Small tables with named rows and columns. After each table, cells are looked up by row and column.

zazedu:
	kem	kov	zusaka	vikis	bamib	duzot	luk	govu	mut	mog
rog	141	140	135	154	153	122	147	142	119	144
tudu	139	141	137	155	153	121	146	143	120	143
nos	158	151	105	157	194	123	91	109	62	175
savefeg	158	152	105	155	196	117	95	118	66	169
pimuk	146	145	142	141	142	143	139	142	142	144
parafos	146	162	147	162	126	114	154	143	132	135
ruzi	129	145	136	131	160	139	125	102	131	155
sen	146	135	128	152	156	127	144	140	112	148
fito	130	137	129	170	196	119	127	138	137	156
nabag	155	135	145	145	132	130	138	151	145	153
keti	147	135	126	151	157	127	143	139	110	148

bamib of pimuk is 142
vikis of rog is 154
kov of rog is 140
mog of pimuk is 144
bamib of sen is 156
luk of savefeg is 95
mut of parafos is 132
mog of tudu is 143
zusaka of sen is 128
mut of nos is 62
bamib of rog is 153
zusaka of tudu is 137
duzot of ruzi is 139
mut of pimuk is 142
kem of rog is 141
bamib of nos is 194
luk of sen is 144
duzot of keti is 127

Table lilem
         sinibu  tamo  zaf  vog  dob  zimu  zisubu  mus  ruvugak
zibez       129   189  129  119  112    95     203  109      175
rap          69   151   69  101   89   143      94  125      132
kufev       185   135  185  195  130   171     151  203       99
gagoneg     147    48  147  137  108   138     118  173      115

zibez, zaf: 129
kufev, mus: 203
kufev, zisubu: 151
zibez, dob: 112
rap, zimu: 143
zibez, vog: 119
rap, dob: 89
kufev, sinibu: 185
rap, mus: 125
gagoneg, zimu: 138
zibez, zisubu: 203
zibez, tamo: 189
kufev, zimu: 171
gagoneg, ruvugak: 115

bopotip =
	vek	deziro
dami	30	-12
bifo	17	-69
gopalo	17	35
fot	6	73
gimuluf	19	-6
sulu	7	19
gar	-5	-82

dami, deziro => -12
gimuluf, vek => 19
gar, deziro => -82
dami, vek => 30
bifo, deziro => -69
fot, deziro => 73
bifo, vek => 17
gopalo, deziro => 35
gar, vek => -5
gopalo, vek => 17
sulu, deziro => 19
Row with the largest deziro: fot

zul:
	fevun	vovita
rogimiz	100	65
davisoz	140	136
dozap	84	123
guv	130	146
butuvoz	174	124
rud	159	157
duneda	45	74
daferav	133	127
bel	174	139
rokiram	116	117
pazege	142	128
tib	136	149
sulomad	197	124
dos	111	166

What is the fevun of duneda in zul? 45
What is the vovita of daferav in zul? 127
What is the vovita of rogimiz in zul? 65
What is the fevun of bel in zul? 174
What is the fevun of rokiram in zul? 116
What is the vovita of duneda in zul? 74
What is the vovita of rokiram in zul? 117
What is the vovita of davisoz in zul? 136
What is the fevun of rud in zul? 159
What is the fevun of tib in zul? 136
What is the vovita of guv in zul? 146
What is the fevun of pazege in zul? 142
What is the fevun of butuvoz in zul? 174
Which row has the largest fevun? sulomad

tivanuf:
	vaf	birov	fesevo	vofubit	vitan	dekup	pusas	guk
zol	17	-22	90	56	26	68	-7	28
fakagi	-29	46	-3	50	66	98	81	-37
teb	-48	81	20	69	90	28	32	23
vog	-34	34	-19	33	57	85	37	56
gaz	56	-30	13	7	82	17	18	62
duratov	15	39	21	-24	-17	86	40	58
tuzo	-37	5	6	43	-7	25	-7	-16
pogeg	22	-50	10	91	24	7	82	-31

birov of vog is 34
fesevo of fakagi is -3
pusas of teb is 32
vitan of zol is 26
birov of gaz is -30
vofubit of pogeg is 91
guk of pogeg is -31
vaf of gaz is 56
pusas of vog is 37
fesevo of zol is 90
vitan of fakagi is 66
birov of pogeg is -50
vitan of vog is 57
dekup of fakagi is 98
fesevo of vog is -19
birov of duratov is 39
birov of teb is 81
vofubit of tuzo is 43
vitan of teb is 90
fesevo of teb is 20

